In the data rows, 128 means zero.
Here are some numbered points:
115;192;180;122;69;114;64;99;159;139;113;103;132;120;128;114;158;128;88;91;105;141;167;113 0
194;96;143;91;152;163;142;166;161;130;152;152;149;120;93;179;174;104;112;163;97;190;199;175 1
155;150;107;174;106;107;132;199;122;145;190;105;81;146;88;141;105;166;158;148;81;119;103;135 2
146;114;115;118;111;97;142;90;108;92;141;103;110;127;165;122;143;76;120;97;95;154;101;116 3
154;130;159;128;133;128;130;74;158;138;115;108;144;146;81;134;107;140;125;128;126;156;140;67 4
137;142;154;105;149;97;162;217;109;161;171;136;65;171;155;160;154;138;126;88;72;101;120;170 5
171;125;130;165;177;170;104;136;117;145;102;138;138;133;135;78;118;128;89;179;150;51;111;141 6
45;78;91;124;105;77;124;156;141;120;136;225;121;114;139;147;60;120;107;166;161;118;146;163 7
94;148;144;86;132;129;130;172;157;152;92;168;111;101;156;164;163;162;116;120;97;130;113;170 8
115;75;104;122;134;166;131;143;95;181;138;143;97;89;129;135;131;58;130;100;172;101;165;108 9
143;84;101;137;150;117;148;144;149;85;121;141;116;168;163;155;130;99;136;113;109;131;107;149 10
139;138;159;144;134;146;138;137;153;79;147;157;186;152;173;108;136;159;126;187;135;147;109;127 11
141;183;116;153;87;161;150;77;161;127;122;49;112;122;150;129;146;116;110;97;118;160;133;158 12
110;152;124;157;88;183;134;118;125;124;142;107;135;70;113;121;85;138;152;149;130;167;159;138 13
166;154;126;135;99;169;94;122;125;95;119;164;157;116;129;111;159;106;155;131;101;143;107;177 14
127;142;49;62;161;98;85;123;135;104;100;117;94;112;109;116;100;158;141;106;109;95;148;127 15
143;117;99;128;126;156;141;72;126;119;172;127;152;108;97;107;184;48;94;115;139;165;184;109 16
164;59;57;112;144;186;104;40;146;114;113;130;126;44;112;132;141;91;110;130;153;42;153;119 17
158;182;100;106;160;165;145;60;138;93;149;82;136;155;115;101;97;139;88;116;122;155;144;92 18
145;79;7;60;171;113;57;150;108;129;125;174;120;154;187;128;153;81;127;91;116;67;47;85 19
215;132;109;172;127;116;164;133;170;135;133;134;102;168;132;101;128;145;119;133;118;79;85;100 20
99;116;96;99;199;124;176;192;85;182;126;165;119;83;141;106;120;140;94;165;99;162;110;123 21
107;138;198;139;153;145;128;124;107;105;104;114;98;179;112;153;138;134;219;114;140;107;105;157 22
136;132;145;149;107;168;108;95;135;78;165;123;159;164;127;166;122;92;154;70;85;170;90;70 23
143;134;142;166;82;138;146;126;143;158;176;140;132;92;94;130;164;116;99;166;127;151;130;140 24
127;136;158;117;123;116;164;116;200;122;81;107;161;120;139;145;200;184;125;150;161;136;164;162 25
103;140;122;171;92;172;134;119;134;121;144;116;133;72;121;115;81;136;157;139;132;140;158;123 26
118;152;113;97;129;107;148;178;82;124;191;148;121;104;97;123;130;145;137;118;110;138;139;131 27
104;128;107;171;116;112;142;106;157;162;140;167;117;125;98;118;99;131;45;117;131;85;109;100 28
109;195;208;185;89;117;126;81;146;154;112;95;132;159;93;95;142;112;142;159;141;207;158;153 29
99;111;99;154;90;113;112;133;122;113;99;188;139;109;118;140;106;139;187;97;139;79;83;117 30
121;160;82;118;178;137;153;128;124;142;59;131;72;102;109;82;70;137;113;159;154;107;132;177 31
148;95;83;93;131;123;125;153;152;128;78;146;110;133;145;171;149;114;181;82;114;126;136;160 32
139;167;110;110;158;165;123;71;126;98;153;88;162;160;106;113;100;136;96;110;125;157;137;102 33
118;97;183;141;139;86;175;130;111;200;92;106;113;104;73;138;143;133;75;104;173;99;171;138 34
224;133;105;178;127;130;177;122;181;135;148;130;110;176;128;103;128;154;140;122;111;74;86;80 35
177;163;113;149;159;167;149;126;171;152;123;111;128;182;61;150;137;132;116;130;95;196;74;102 36
115;121;119;110;162;123;160;117;121;156;100;135;156;135;142;139;99;181;111;136;148;109;92;128 37
169;104;161;104;135;72;136;151;73;119;133;169;95;144;123;118;153;86;145;112;102;96;124;172 38
83;138;202;171;59;113;168;121;118;131;179;147;129;113;180;132;167;88;106;143;125;167;119;158 39
165;85;89;145;122;101;131;138;123;157;127;170;157;172;56;177;122;135;106;115;152;98;86;161 40
88;107;38;47;156;81;81;139;173;169;91;201;70;130;119;131;63;155;157;206;178;87;113;120 41
166;122;141;133;60;82;150;112;134;121;102;103;135;132;166;160;103;188;179;98;112;92;113;176 42
56;143;149;161;166;158;155;106;156;71;118;153;110;152;128;127;63;142;137;83;130;102;122;58 43
193;81;66;163;113;109;106;146;63;144;166;125;185;164;94;91;111;126;146;138;191;63;115;119 44
144;136;100;172;143;144;158;156;109;125;129;83;128;151;157;98;99;100;102;128;144;154;172;163 45
51;137;91;149;135;68;128;153;137;114;146;91;142;169;159;128;120;159;77;117;152;119;129;131 46
113;151;133;106;145;113;121;128;143;75;151;136;154;156;135;130;145;151;115;148;94;150;113;128 47
146;69;88;105;125;155;123;145;121;120;173;139;143;184;196;182;97;101;163;129;153;128;92;105 48
51;120;142;102;179;97;115;94;142;167;148;114;119;142;121;138;111;166;41;172;171;62;165;128 49
144;137;157;112;174;120;68;92;134;64;144;171;89;146;79;106;116;104;100;155;61;83;138;156 50
113;176;242;80;76;80;161;91;129;204;136;179;122;132;139;114;190;105;55;86;153;137;181;128 51
65;102;154;144;169;93;141;103;119;103;94;82;122;135;109;138;109;113;101;153;161;184;112;108 52
157;134;147;110;146;167;144;122;105;130;156;148;132;119;145;96;90;75;68;94;100;177;185;83 53
119;149;171;85;131;134;123;91;128;120;126;146;139;115;106;150;138;129;168;113;79;177;145;147 54
121;138;132;123;133;174;138;134;145;160;106;148;133;128;127;159;144;123;150;120;144;146;128;155 55
94;165;89;193;90;203;106;95;165;158;103;96;168;122;154;139;98;152;88;131;154;126;85;160 56
138;106;96;127;148;141;126;150;155;147;120;159;127;116;114;157;116;128;110;109;89;141;117;105 57
98;156;121;125;99;141;92;94;139;145;88;96;112;93;176;104;139;121;130;113;144;99;154;153 58
165;132;68;132;103;153;154;110;179;128;187;140;171;157;134;169;178;153;129;119;116;122;106;152 59
122;127;123;111;128;148;124;142;96;255;132;80;144;135;159;165;165;125;88;123;136;146;79;141 60
118;149;164;113;124;165;133;175;165;160;121;178;65;109;149;149;186;119;165;104;115;103;109;97 61
120;158;31;140;140;173;110;132;156;88;124;189;112;157;174;98;86;159;162;155;145;48;60;162 62
137;94;106;144;128;125;144;123;102;88;152;88;125;118;164;111;102;117;119;130;147;84;206;186 63
58;112;131;120;149;46;141;193;136;111;117;140;118;159;185;115;174;165;177;146;165;109;121;111 64
50;126;99;115;156;85;140;154;97;120;73;117;116;173;233;121;171;128;179;116;182;117;38;137 65
156;167;190;159;99;172;149;115;115;138;158;99;101;108;140;105;185;63;76;88;91;152;149;141 66
67;93;0;71;145;56;91;131;175;114;121;158;112;150;135;148;110;147;126;175;160;117;114;134 67
125;173;182;114;110;104;186;125;157;175;106;102;133;146;92;136;144;137;118;120;129;248;156;118 68
128;134;59;150;77;120;118;99;80;108;123;106;144;54;118;66;136;111;195;150;167;128;96;130 69
104;115;78;88;128;193;121;86;113;144;107;82;178;113;220;184;127;111;101;66;100;167;93;168 70
112;226;198;158;106;135;173;94;77;122;193;10;136;145;66;124;174;165;167;67;118;175;95;78 71
111;131;138;141;86;116;197;66;122;105;179;150;128;89;103;112;101;126;140;130;147;146;123;74 72
125;162;124;160;88;177;82;124;151;171;141;134;102;143;116;138;102;118;162;131;136;121;85;79 73
148;146;179;86;124;127;111;140;128;153;117;134;177;162;110;155;209;157;163;108;148;128;130;130 74
109;99;181;173;151;163;122;123;128;126;137;99;102;153;124;160;181;66;142;155;150;136;107;141 75
150;100;121;152;133;115;142;158;127;75;157;102;135;167;161;108;131;104;133;142;132;150;153;107 76
118;155;109;124;104;113;119;126;132;95;128;118;116;139;129;136;169;106;160;88;108;156;117;161 77
138;183;123;118;161;199;120;115;121;79;183;145;158;181;111;101;136;121;165;112;150;139;126;68 78
79;118;64;79;125;99;96;113;177;164;123;167;69;87;85;146;54;148;113;159;145;115;144;76 79
90;86;95;135;125;67;91;176;159;139;113;160;115;122;178;121;77;155;98;202;125;111;93;96 80
129;98;72;184;76;121;121;138;155;130;131;141;178;119;89;160;110;131;79;137;136;148;154;195 81
155;157;171;105;83;111;134;96;125;150;156;143;188;114;90;148;134;168;122;167;99;199;111;144 82
72;157;237;98;148;111;163;124;110;114;115;84;112;164;121;169;163;145;216;113;111;203;119;140 83
104;143;158;132;99;124;128;112;126;154;120;167;177;114;89;137;133;135;86;121;139;156;144;137 84
102;175;165;101;93;119;155;116;107;182;147;144;166;126;128;146;150;142;108;48;128;158;113;66 85
69;106;128;130;123;22;138;179;138;114;107;134;119;167;165;128;159;155;180;115;154;109;126;113 86
85;147;143;128;125;94;133;127;123;124;114;102;128;160;176;114;158;134;111;110;160;109;135;154 87
99;131;78;171;119;160;72;181;131;205;97;60;141;157;172;125;149;129;170;122;169;139;126;127 88
131;122;97;180;97;177;148;204;132;168;174;141;126;73;164;110;101;131;106;191;148;139;139;136 89
133;79;115;142;83;120;123;127;87;138;156;146;136;90;195;124;89;116;112;119;115;88;104;114 90
117;173;105;136;119;145;128;75;150;111;142;162;95;182;143;124;108;117;168;128;144;106;42;105 91
124;92;104;120;163;117;103;171;144;92;108;160;82;138;165;113;127;100;144;168;126;112;142;147 92
95;160;180;145;157;171;153;106;108;108;121;84;123;180;132;129;155;69;133;28;163;168;168;101 93
144;131;133;104;184;134;86;119;144;59;92;140;128;123;137;74;87;126;93;164;116;121;177;113 94
113;133;187;113;132;90;183;133;76;135;105;83;118;61;114;108;118;135;91;112;141;168;179;109 95
160;136;130;112;137;136;127;95;115;75;167;189;170;182;157;103;110;144;135;122;122;71;91;100 96
107;134;157;149;129;130;152;119;149;133;166;86;84;141;136;131;108;126;128;112;131;121;161;63 97
Which point above is nearest to each new point? Its number follows each.
155;142;161;93;151;130;129;108;77;168;117;125;128;82;119;90;68;174;92;154;102;94;135;116 37
116;68;150;110;158;112;102;158;172;110;115;115;147;123;97;199;213;92;101;110;85;194;176;124 1
91;127;110;108;164;173;148;133;123;155;91;160;86;92;189;107;137;82;85;74;144;85;144;117 9
131;123;157;124;125;154;128;121;153;102;161;132;146;119;154;122;190;160;176;168;158;77;143;114 11
146;148;92;120;141;164;84;96;77;158;117;129;151;141;73;95;78;135;187;131;169;109;100;87 73
94;172;101;184;98;188;124;82;157;171;112;76;163;129;141;144;86;156;67;124;155;135;94;152 56
161;133;148;128;128;129;136;80;156;138;140;120;145;145;86;125;119;141;153;135;117;163;134;72 4
111;146;133;158;114;107;134;122;153;138;168;157;116;138;81;122;125;139;82;122;125;96;126;96 28
148;121;74;129;114;138;149;112;175;96;170;140;187;162;141;176;157;155;124;116;113;135;92;151 59
137;201;186;87;91;104;107;128;151;49;150;159;95;115;168;81;161;164;161;148;75;101;143;137 47
117;148;118;151;120;119;130;115;138;148;149;156;110;127;87;113;115;133;76;122;132;91;111;99 28
163;135;88;103;121;151;94;111;195;163;74;118;94;80;101;97;132;108;121;164;173;141;215;117 58
149;132;148;148;169;113;94;116;179;109;111;177;108;177;83;120;146;140;78;152;112;52;113;149 50
133;128;122;120;100;145;100;130;173;151;122;197;151;120;115;164;153;114;97;90;77;145;89;100 57
140;154;73;129;177;130;174;135;136;152;63;113;82;121;128;77;65;155;112;150;166;108;149;159 31
158;98;121;155;133;104;151;157;118;74;172;115;141;152;157;111;127;108;141;154;125;154;152;124 76
103;93;121;114;154;118;140;151;116;159;113;100;120;119;163;143;139;161;176;143;148;103;87;98 37
90;97;31;50;157;87;74;161;182;166;95;189;57;137;112;142;64;161;159;223;196;95;113;117 41
105;136;111;147;126;126;115;102;144;138;152;153;119;125;85;117;114;131;66;122;152;86;129;93 28
125;113;116;149;127;122;181;108;87;149;138;109;137;135;120;94;118;77;122;126;206;176;141;111 45
235;135;159;121;135;121;141;96;207;78;125;146;113;153;71;116;160;108;104;157;102;146;155;85 4
71;106;153;137;167;106;120;123;116;123;77;85;119;104;129;127;105;109;97;162;132;194;117;111 52
179;97;67;112;125;73;148;162;117;173;133;119;120;104;134;122;126;120;37;136;107;140;127;136 57
119;202;213;160;88;119;140;96;145;120;121;104;128;171;102;100;137;112;151;163;150;228;143;141 29
117;128;132;126;134;184;155;138;145;168;112;172;122;120;133;163;134;117;141;104;130;134;145;175 55
143;101;110;117;128;119;101;152;145;142;102;166;119;116;105;156;110;118;120;111;80;143;114;94 57
150;84;126;162;123;135;127;114;156;158;102;162;80;123;119;110;52;82;50;153;171;85;171;120 28
182;144;118;95;125;143;115;87;130;73;144;180;155;166;159;107;108;138;122;123;131;72;88;112 96
220;134;163;125;140;136;134;104;201;88;109;146;108;150;81;106;172;107;136;150;102;153;152;89 4
119;150;123;67;140;93;70;167;108;146;112;128;167;140;55;146;143;170;175;106;137;159;147;94 74
131;131;111;189;94;176;151;198;143;162;165;136;127;59;158;102;95;139;101;183;117;144;150;122 89
163;141;113;130;98;161;97;129;123;86;119;162;163;103;139;115;160;96;139;129;100;161;116;171 14
112;85;172;166;156;159;123;130;146;125;142;99;105;154;129;158;169;77;144;157;147;122;120;123 75
128;104;65;172;114;90;105;96;117;103;50;155;167;106;114;83;71;137;134;111;138;107;83;97 30
95;127;112;150;142;161;89;136;145;140;132;136;155;168;100;170;134;120;127;149;121;160;101;174 55
129;105;96;122;155;105;146;140;126;151;141;136;110;120;68;147;160;129;131;158;131;141;91;115 57
127;146;152;142;117;122;153;143;99;165;93;194;113;146;77;136;78;142;182;109;134;121;60;140 30
129;139;107;137;89;129;216;101;123;125;180;181;125;101;113;105;108;114;94;78;169;100;182;124 72
167;103;135;148;126;129;76;159;71;174;112;58;118;108;160;102;92;107;101;151;104;124;158;160 45
158;142;147;148;115;117;68;151;103;165;108;98;181;165;164;92;165;117;90;140;142;146;118;130 87
90;150;145;90;127;119;120;153;156;150;94;182;126;104;153;159;140;174;108;116;91;106;128;179 8
166;120;173;126;158;147;95;94;123;173;130;47;111;164;108;132;204;84;111;134;153;115;126;97 75
141;148;189;132;192;152;148;120;128;124;215;183;103;204;89;138;123;128;74;131;77;91;43;44 96
89;156;102;162;103;128;135;147;91;151;134;95;113;63;166;52;155;126;158;139;154;120;94;70 69
127;177;213;158;101;119;132;90;146;111;124;97;117;173;114;111;147;96;155;174;146;211;128;141 29
72;145;158;134;143;133;118;148;139;74;152;164;115;133;115;145;126;132;139;145;86;148;136;165 47
176;194;84;147;107;127;113;218;132;160;165;106;77;117;116;104;112;190;149;148;43;129;77;100 2
142;150;157;91;102;110;129;105;135;139;144;149;188;117;99;145;145;167;113;162;98;190;117;142 82
127;132;113;142;140;171;142;134;159;129;107;177;152;106;89;129;135;133;142;151;161;132;164;165 55
98;165;183;156;141;167;154;105;106;98;133;62;125;182;140;125;163;76;141;25;153;156;168;113 93
131;134;94;164;201;172;61;155;61;141;84;142;103;119;111;45;57;110;95;78;137;3;150;111 6
109;130;203;164;69;106;171;135;107;130;167;138;121;106;178;121;167;99;110;154;122;157;102;150 39
136;124;149;110;176;129;78;92;126;63;126;161;72;126;91;110;109;90;106;143;69;90;127;145 50
116;193;188;151;108;178;160;129;116;131;176;117;124;139;115;131;165;119;100;77;131;127;196;191 66
169;48;47;98;147;189;97;38;141;118;111;128;137;31;120;131;137;96;114;140;148;38;143;106 17
101;177;176;191;112;146;121;121;72;148;183;115;99;110;73;66;150;105;117;163;173;94;98;94 24
143;127;189;119;120;77;211;174;152;149;142;168;135;163;139;149;123;146;92;100;103;189;153;93 68
160;101;179;115;106;120;85;87;132;143;136;165;120;93;132;128;125;129;104;130;83;43;108;89 90
85;101;84;148;132;116;160;152;172;95;144;135;96;126;143;166;132;149;164;134;126;109;106;131 10
186;122;135;158;165;197;120;126;111;143;107;145;134;119;132;79;104;129;90;182;165;47;114;136 6
111;146;176;177;137;165;174;170;98;206;174;51;151;146;161;138;166;130;80;142;122;174;127;152 60
122;131;52;75;163;92;93;135;117;117;87;101;102;117;116;117;81;160;131;100;107;98;152;132 15
144;124;141;145;74;88;89;141;110;112;119;155;149;113;149;88;93;135;127;107;108;98;131;91 90
139;122;107;129;89;94;101;128;79;115;167;156;174;126;205;82;84;142;68;117;115;54;128;146 90
129;113;146;158;134;134;131;113;150;161;114;164;76;120;117;98;65;97;44;154;174;61;184;130 28
127;118;136;118;160;127;162;121;119;153;115;146;169;141;134;132;116;171;105;141;147;114;106;135 37
134;103;142;129;172;99;100;137;136;100;47;111;133;132;138;120;83;148;91;154;98;139;124;160 94
189;107;58;151;116;114;110;153;62;159;173;136;183;171;97;94;117;135;137;130;195;67;111;124 44
117;115;66;134;87;178;131;89;164;110;158;81;160;104;123;193;141;171;189;137;148;116;119;169 59
97;100;146;131;171;120;144;118;111;151;128;71;117;93;103;120;154;107;92;167;154;155;148;99 52
120;147;157;106;132;169;135;171;160;164;120;174;73;112;157;144;174;111;164;111;116;105;113;109 61
99;84;110;118;129;131;134;159;89;180;145;133;89;92;113;129;151;54;128;103;181;114;195;129 9
118;123;152;205;89;98;123;131;152;173;112;107;114;126;111;129;154;108;71;151;139;122;110;145 24
110;144;68;164;111;142;71;191;125;173;101;70;142;138;177;92;179;116;158;132;179;129;122;131 88
167;104;81;177;123;96;121;151;157;140;99;136;150;136;119;88;159;142;146;175;165;128;71;60 20
89;157;100;159;105;117;123;146;86;147;139;113;116;68;153;60;157;121;153;152;165;111;95;87 69
146;130;158;140;99;190;111;90;130;72;173;121;156;148;113;180;120;87;142;64;91;174;94;64 23
180;108;105;112;112;120;113;139;118;161;108;69;98;77;136;109;146;133;167;141;137;108;151;101 58
103;137;176;145;104;120;125;110;139;156;112;179;169;106;91;130;122;147;78;124;141;123;146;134 84
134;148;134;107;137;104;145;169;29;106;165;142;169;141;141;102;132;132;163;133;102;175;93;162 27
90;87;45;81;129;85;82;136;193;179;100;194;59;130;154;115;24;138;129;254;185;113;118;84 41
73;121;156;92;138;144;105;145;166;89;159;90;133;113;180;173;137;170;129;140;98;130;185;128 47
126;131;133;112;133;79;114;121;155;72;162;115;124;116;131;130;150;139;83;147;55;141;127;102 47
107;131;169;152;132;114;139;135;144;115;177;88;96;149;123;130;125;126;128;103;118;121;173;66 97
133;93;90;117;130;166;110;128;156;134;90;160;135;91;124;158;55;127;95;125;130;121;133;105 57
187;120;174;72;149;154;142;55;97;202;108;73;122;120;64;152;118;146;173;124;137;120;144;120 4
115;99;93;128;149;109;102;152;150;99;102;159;90;118;157;104;116;111;130;163;124;99;148;156 92
129;136;23;122;157;146;121;191;114;140;127;137;124;122;121;131;108;144;117;104;107;122;107;152 57
122;148;144;72;143;80;85;188;100;141;113;119;153;145;43;156;163;183;186;104;120;163;133;92 74
73;126;156;71;163;150;105;103;141;122;142;113;148;153;105;218;164;132;134;112;101;180;115;147 54
63;120;128;106;181;116;118;107;126;162;140;122;130;135;109;121;91;169;44;166;181;67;161;121 49
205;116;198;143;106;161;113;66;162;93;82;132;166;119;109;142;183;122;180;193;110;162;86;156 14
85;136;140;178;85;124;98;112;85;150;214;108;125;174;137;141;100;111;120;122;138;97;62;89 73
162;176;197;157;100;162;148;125;121;142;151;102;97;129;148;95;197;65;83;88;113;142;167;141 66
61;130;148;83;145;139;94;146;177;82;171;102;128;133;179;178;132;175;109;147;108;121;174;122 47
108;200;220;77;64;105;160;99;140;189;135;169;110;110;152;106;171;115;57;89;157;146;190;113 51
168;103;61;123;161;166;133;103;126;122;73;171;181;140;141;112;111;128;132;146;173;116;59;117 37
63;106;104;178;95;125;97;118;123;125;173;77;148;119;143;146;119;121;86;129;156;117;157;142 46
125;196;158;154;81;140;112;153;113;140;150;109;201;135;123;123;234;160;114;95;115;148;99;155 74
143;63;104;116;131;144;109;156;140;110;182;142;147;188;212;176;119;115;159;150;126;114;88;96 48
130;158;242;88;125;86;136;102;107;154;110;154;95;122;70;123;155;139;168;177;122;144;117;143 54
101;139;207;129;158;135;135;134;112;110;93;96;89;180;113;152;125;148;205;130;144;113;110;166 22
153;150;186;89;144;166;159;136;124;165;159;97;99;113;83;158;172;112;157;117;103;180;164;115 54
112;199;181;148;109;176;163;127;127;114;170;116;124;131;131;116;160;124;96;81;116;132;211;202 66
121;111;104;183;90;99;90;93;182;155;99;92;120;117;156;128;97;136;32;155;131;92;131;131 28
114;147;176;75;134;131;118;118;115;108;110;149;127;114;124;144;132;121;153;131;83;185;129;158 54
133;113;133;170;110;179;107;85;128;70;176;131;159;163;120;163;111;78;169;72;82;158;96;86 23
146;126;53;164;79;189;112;88;155;156;146;193;135;81;155;119;114;72;23;116;111;93;92;132 28
201;145;64;73;99;226;114;128;114;187;169;95;72;198;227;182;51;101;255;158;129;155;68;187 48
111;110;27;136;189;155;84;190;95;127;107;104;123;94;108;134;84;183;140;116;98;59;83;130 15
123;143;131;135;176;180;122;156;159;86;127;114;141;148;143;132;124;137;132;147;101;185;116;88 47
177;98;163;93;160;81;136;146;88;115;129;170;91;165;120;121;176;94;139;121;98;79;109;178 38
138;113;170;118;117;127;197;73;164;203;106;129;125;127;99;172;92;141;94;113;134;162;110;85 4
68;188;93;134;149;161;108;141;157;109;78;122;96;158;172;139;99;186;174;102;137;74;91;173 62
134;128;89;121;176;200;114;157;121;142;84;126;128;89;149;119;79;137;112;123;100;125;120;125 57
59;167;121;131;131;124;106;119;140;148;92;116;98;60;183;55;158;129;79;184;145;116;98;101 58
133;141;54;141;102;103;128;132;118;127;177;149;76;188;117;145;98;103;149;115;126;102;52;145 91
150;64;94;108;143;163;122;152;132;128;168;144;139;187;201;182;91;114;166;141;134;115;85;101 48
142;132;117;156;146;160;136;207;115;142;142;123;89;82;116;100;85;150;165;202;125;119;150;141 89
71;140;177;150;143;138;121;159;142;75;155;151;108;141;124;143;129;131;150;163;110;144;130;169 47
131;134;156;141;128;156;147;150;128;89;163;164;191;141;174;115;138;162;144;183;129;144;94;125 11
133;174;177;134;59;90;165;133;141;150;126;164;156;114;125;129;143;186;163;138;123;152;107;157 82
132;147;78;156;57;116;115;106;80;101;117;109;133;50;124;69;122;122;175;154;173;121;98;125 69
156;144;163;132;80;132;154;152;152;110;135;137;108;118;174;125;132;165;183;147;128;100;139;154 42
159;69;56;106;155;187;112;42;149;106;118;128;114;44;100;132;141;101;114;135;148;48;150;118 17
110;210;197;170;106;129;196;112;79;124;186;25;140;129;81;122;163;175;155;74;116;168;97;81 71
79;91;141;68;185;130;115;111;119;48;169;156;125;129;129;160;176;108;145;118;112;104;151;143 47
165;125;169;132;123;147;134;82;153;139;125;106;143;149;89;138;109;141;141;125;124;156;136;63 4
127;129;119;115;127;170;152;120;143;172;119;135;122;143;124;160;143;115;154;122;148;160;114;149 55
108;94;125;138;127;191;91;107;101;133;133;113;127;116;203;140;68;96;134;112;129;84;121;112 90
115;139;14;151;117;64;124;169;140;144;113;123;88;114;63;117;182;116;122;144;131;141;77;162 77
119;153;134;86;120;95;157;178;78;139;185;141;123;124;125;115;128;145;164;123;115;156;170;125 27
77;156;146;106;140;111;125;163;159;153;103;184;123;109;139;142;138;178;87;123;80;116;133;171 8
127;131;128;115;107;142;110;122;165;156;119;182;145;125;131;168;149;117;92;91;96;135;103;116 57
167;156;136;122;107;155;81;119;126;115;90;157;159;131;127;105;151;100;158;114;110;160;126;159 14
192;84;96;107;114;91;139;173;177;134;145;106;189;147;173;183;140;207;93;156;82;137;150;164 59
173;172;115;134;158;168;145;110;161;145;108;107;124;173;72;153;153;133;129;117;83;194;66;121 36
142;85;144;146;131;128;138;99;104;104;195;71;111;133;141;114;93;144;172;100;162;22;185;63 97
118;99;173;153;143;184;117;120;149;126;145;92;93;159;138;172;153;84;143;157;154;122;124;145 75
109;176;154;176;130;141;131;90;101;148;148;63;91;156;95;137;103;131;78;150;119;113;72;190 12
147;178;104;128;133;114;165;78;136;99;104;138;81;154;140;88;169;139;162;147;143;82;42;167 91
131;99;95;71;135;190;151;83;106;170;96;142;147;29;163;158;86;172;129;118;133;82;90;107 37
120;151;124;114;153;123;122;177;113;94;175;156;100;160;112;116;146;102;158;97;95;133;135;87 27
68;136;164;144;160;138;152;98;159;66;129;167;106;153;140;123;76;143;141;98;134;103;127;64 43
140;189;204;150;95;147;133;110;107;126;134;107;106;130;122;93;172;60;117;88;104;200;136;121 66
164;134;111;133;82;102;107;130;70;119;171;137;159;98;183;81;98;154;84;121;102;52;132;154 90
151;87;64;119;143;85;90;190;106;78;124;135;140;152;196;102;200;118;177;172;131;85;95;183 92
114;129;59;169;112;137;71;210;130;173;89;57;137;149;173;133;157;127;151;126;174;132;93;128 88
115;119;117;196;109;171;153;198;130;160;159;140;141;61;173;93;104;137;91;184;132;145;164;116 89
106;117;84;79;144;207;125;95;108;128;122;85;157;120;245;178;121;95;108;70;106;165;105;143 70
143;94;115;133;103;117;145;97;129;169;111;73;150;169;166;173;63;161;106;90;166;95;114;122 37
133;159;146;142;127;129;185;122;134;124;152;100;66;146;121;109;136;116;146;108;131;117;138;127 97
125;111;152;189;88;109;102;118;141;172;118;120;119;108;97;128;149;100;73;168;137;123;99;136 24
173;114;63;156;98;125;146;208;170;182;112;163;190;144;102;144;100;169;135;135;136;190;121;83 57
63;118;195;156;119;112;166;171;82;149;117;119;111;99;150;116;116;91;104;134;158;163;185;168 95
165;52;46;112;149;185;120;41;138;132;108;131;116;36;116;133;138;81;105;118;162;39;148;123 17
98;134;184;148;170;139;127;132;116;89;102;103;95;182;115;148;130;135;235;116;128;111;112;149 22
133;86;90;159;162;135;99;104;117;116;131;98;136;132;97;130;61;164;140;151;124;73;92;98 37
51;128;195;162;121;103;172;158;67;147;121;112;124;112;143;125;101;107;100;118;157;169;172;178 95
112;184;222;78;75;101;177;98;138;197;151;176;116;123;151;107;178;106;66;85;156;141;186;114 51
148;167;161;158;96;149;93;108;135;99;86;96;122;104;169;46;148;109;147;167;161;134;169;121 58
145;103;110;97;152;125;102;153;146;153;100;160;114;123;102;151;105;110;99;103;84;155;125;93 57
165;143;159;91;152;140;136;102;73;167;112;120;138;72;121;92;71;180;107;154;98;90;134;119 37
115;166;106;126;116;158;123;76;149;101;132;168;96;183;174;127;100;114;189;133;148;111;35;116 91
90;163;132;144;118;84;141;141;100;121;196;79;79;154;158;122;164;132;128;143;120;98;93;167 87
137;110;117;145;158;112;145;133;83;118;160;108;133;95;127;94;42;121;53;148;67;161;124;78 53
140;131;127;163;89;119;128;133;134;190;154;138;167;147;41;141;107;145;101;119;162;131;162;119 84
57;71;103;99;109;70;129;149;127;118;136;222;121;116;152;155;69;111;113;168;175;114;173;176 7
130;135;105;169;119;123;177;121;92;140;132;111;130;143;122;78;113;76;110;101;195;164;151;112 45
92;115;120;164;81;123;118;112;117;117;104;192;139;95;114;142;89;143;187;114;141;84;75;135 30
158;142;90;147;111;110;140;121;155;134;142;102;107;176;168;101;183;126;101;86;174;31;153;148 87
172;92;183;126;97;130;87;99;138;126;130;164;113;93;149;129;125;119;92;138;88;45;109;97 90
120;193;209;155;89;103;149;111;149;123;123;108;133;184;110;100;142;123;158;185;160;230;140;139 29
120;166;118;122;109;126;147;110;135;97;130;116;95;140;121;142;167;94;154;89;121;153;129;164 77
119;185;181;114;109;118;179;116;156;169;113;103;136;142;95;134;168;122;125;131;135;254;141;123 68
130;178;166;193;40;123;151;121;131;130;160;164;143;107;79;112;166;118;133;146;137;163;119;170 24
135;164;186;119;94;116;149;125;122;145;162;87;170;144;102;132;133;168;110;133;169;143;200;141 84
134;129;194;141;94;62;131;94;141;78;95;152;169;136;143;105;121;182;152;186;137;127;93;124 11
117;120;151;127;132;118;181;105;177;114;90;170;140;161;163;165;71;162;91;94;124;129;103;115 37
83;136;201;171;63;115;169;138;115;133;177;142;134;108;180;129;162;105;115;147;124;165;116;141 39
165;61;98;82;148;103;98;131;77;135;73;127;170;118;127;163;97;130;149;114;110;129;111;174 32
110;61;161;108;168;120;104;149;171;108;128;112;170;148;108;216;211;96;109;106;90;194;175;128 1
138;142;134;106;177;141;97;104;127;88;92;140;122;117;144;65;88;121;90;135;97;102;173;120 94
109;159;205;132;153;155;131;128;106;96;121;113;94;180;114;144;142;140;209;111;158;89;102;151 22
158;108;61;123;126;140;164;102;117;145;153;127;160;140;128;130;150;120;137;129;158;121;95;130 59
109;166;34;144;127;184;84;154;133;109;108;194;177;120;86;98;78;159;129;67;154;89;133;103 30
86;120;150;79;188;147;113;116;131;51;164;177;130;134;123;146;172;111;137;131;100;115;142;145 47
144;137;161;117;144;90;83;185;112;94;87;77;127;78;70;82;182;126;168;134;111;191;194;65 95
